Named moves come first, each a turn or a mirror and shown by rows before and after it. Which of them, in which order, take the first row of each pair that follows to the second? Write the first one first, as in the answered first pair.
Q_30:
1	8	5	-1	2	6	2	1 -> 8	-2	-1	-6	2	-4	-3	3
-15	9	8	-2	5	11	18	4 -> -1	-15	-5	-14	7	-11	5	12
-15	7	-6	3	-6	-1	-10	-8 -> -9	-2	-10	-2	-4	-9	-13	-4
Q_419:
-28	30	2	-2	-8	7	-17	-8 -> 26	19	-1	3	1	20	3	-25
-7	8	-1	16	-7	7	-2	1 -> -5	12	0	9	-6	11	0	-6
16	-3	0	-1	4	0	5	-3 -> -1	-7	-1	7	1	-10	-3	12
-3	10	9	-12	-7	1	2	-4 -> 18	0	6	-1	-4	1	7	0
Q_756:
-7	6	6	-4	-2	4	0	-6 -> 0	3	8	-8	1	5	3	-6
-4	4	-3	14	-4	4	1	-2 -> 6	2	-4	11	-3	5	2	-8
-4	1	-5	-7	0	6	-4	-16 -> 9	-7	-2	-13	5	3	6	-6
14	2	1	27	-1	14	11	14 -> 3	8	-1	32	-4	14	6	10
Now pairs of rows:
Between the rows of a pair lie two moves.
-6	2	-9	9	-6	-2	1	15 -> 0	1	-11	-13	-4	-8	-4	6 -> Q_419, Q_30
-12	-4	-16	-4	-7	-17	-3	8 -> 18	-5	-17	-6	0	-5	9	-8 -> Q_419, Q_419
0	5	6	17	2	9	3	-11 -> -13	-8	0	2	0	-12	-13	-2 -> Q_30, Q_419
2	-7	-10	16	1	-16	-7	12 -> -8	9	-8	23	-3	-3	-7	-5 -> Q_756, Q_30
1	11	10	-2	7	13	11	-27 -> -11	-2	22	3	10	5	19	14 -> Q_756, Q_756
6	11	-3	19	-1	14	2	-16 -> 14	1	-7	24	0	9	1	-10 -> Q_419, Q_756
10	-15	-9	10	1	0	-9	-9 -> 14	-9	2	11	5	12	5	-9 -> Q_30, Q_756
-22	18	-11	23	-8	17	-1	-12 -> 7	-19	-30	1	-1	-18	-17	-3 -> Q_30, Q_756
20	-9	-9	6	-12	0	3	7 -> -4	4	-12	-2	-19	-2	-12	-8 -> Q_419, Q_756
-15	-10	-4	-10	-5	-7	-11	2 -> -3	2	3	-16	-1	8	-1	-17 -> Q_419, Q_30
1	-12	1	-7	2	-13	-11	3 -> 6	5	11	7	4	12	5	-9 -> Q_30, Q_419
13	0	-6	10	0	2	5	0 -> -10	11	-1	-4	-3	3	-1	-6 -> Q_419, Q_419
8	-15	-3	-15	-9	-7	0	15 -> -14	-2	-2	-18	-13	-6	-10	7 -> Q_419, Q_756
15	-5	-7	12	1	1	2	-2 -> 10	-3	-2	16	1	4	7	4 -> Q_30, Q_756
10	7	-2	15	2	2	-7	-18 -> -11	10	-1	13	-3	-4	-14	-11 -> Q_419, Q_419
11	15	5	-2	1	17	8	-23 -> 8	-20	-11	4	-2	-19	-13	10 -> Q_30, Q_419
6	1	6	-7	5	3	9	3 -> -10	3	2	8	-1	-2	-1	9 -> Q_419, Q_756
4	9	8	-5	-7	6	2	0 -> 1	-1	5	-6	-9	-6	-5	10 -> Q_30, Q_756
26	4	-7	37	-1	16	6	-9 -> -30	6	1	30	-8	1	-6	26 -> Q_756, Q_419
7	4	-1	7	-4	10	1	-13 -> -13	5	-1	9	-7	3	-7	-2 -> Q_419, Q_419
9	-4	3	-16	4	-1	4	-7 -> 14	-10	2	5	3	1	6	6 -> Q_30, Q_419
-13	-1	-10	6	-3	-7	-11	-3 -> 16	-11	-7	-4	6	-7	2	-3 -> Q_756, Q_756
10	-3	0	-20	5	-8	-1	0 -> -13	12	10	-5	1	3	6	9 -> Q_756, Q_30
15	-8	-10	3	-5	0	-13	-24 -> -13	-18	1	-3	-4	-16	-12	15 -> Q_756, Q_419
12	-5	4	17	1	2	-3	4 -> 5	0	2	21	0	3	-7	-1 -> Q_756, Q_756
16	4	6	8	-5	0	8	-21 -> 2	-1	4	26	-10	-7	3	0 -> Q_419, Q_30
-15	5	1	8	-2	0	-10	-6 -> -4	3	-1	-8	1	-4	-10	-16 -> Q_30, Q_419
18	-8	-13	9	-2	-1	-8	-14 -> 25	-5	-1	10	3	8	11	-3 -> Q_30, Q_756
4	3	13	-7	3	12	15	9 -> 3	7	12	-2	2	16	14	5 -> Q_756, Q_419
-1	14	3	18	0	15	1	0 -> 2	3	-1	22	1	9	-2	11 -> Q_756, Q_419
-5	-5	11	-18	3	-6	0	1 -> 1	3	15	-7	3	8	11	-6 -> Q_419, Q_30
4	-13	-12	12	4	-11	-3	10 -> 5	7	-3	-14	6	4	4	-20 -> Q_419, Q_419
-11	0	1	2	-3	4	7	-9 -> 2	-8	2	6	-1	4	12	-3 -> Q_419, Q_756
-3	-6	8	-14	8	-7	-5	26 -> -4	14	-7	-13	2	2	-20	-16 -> Q_756, Q_756
-5	-4	11	-1	2	10	9	13 -> -5	7	3	-1	-2	14	-2	-14 -> Q_756, Q_756
-3	18	-2	6	-1	1	-9	-23 -> 25	-5	-1	14	7	-4	4	1 -> Q_419, Q_756
15	-3	-15	5	-4	-2	-12	-14 -> -7	7	-11	-3	-7	-4	-16	-14 -> Q_419, Q_419
-27	6	10	-17	11	-10	-15	15 -> 30	-17	2	4	20	-3	1	15 -> Q_419, Q_419
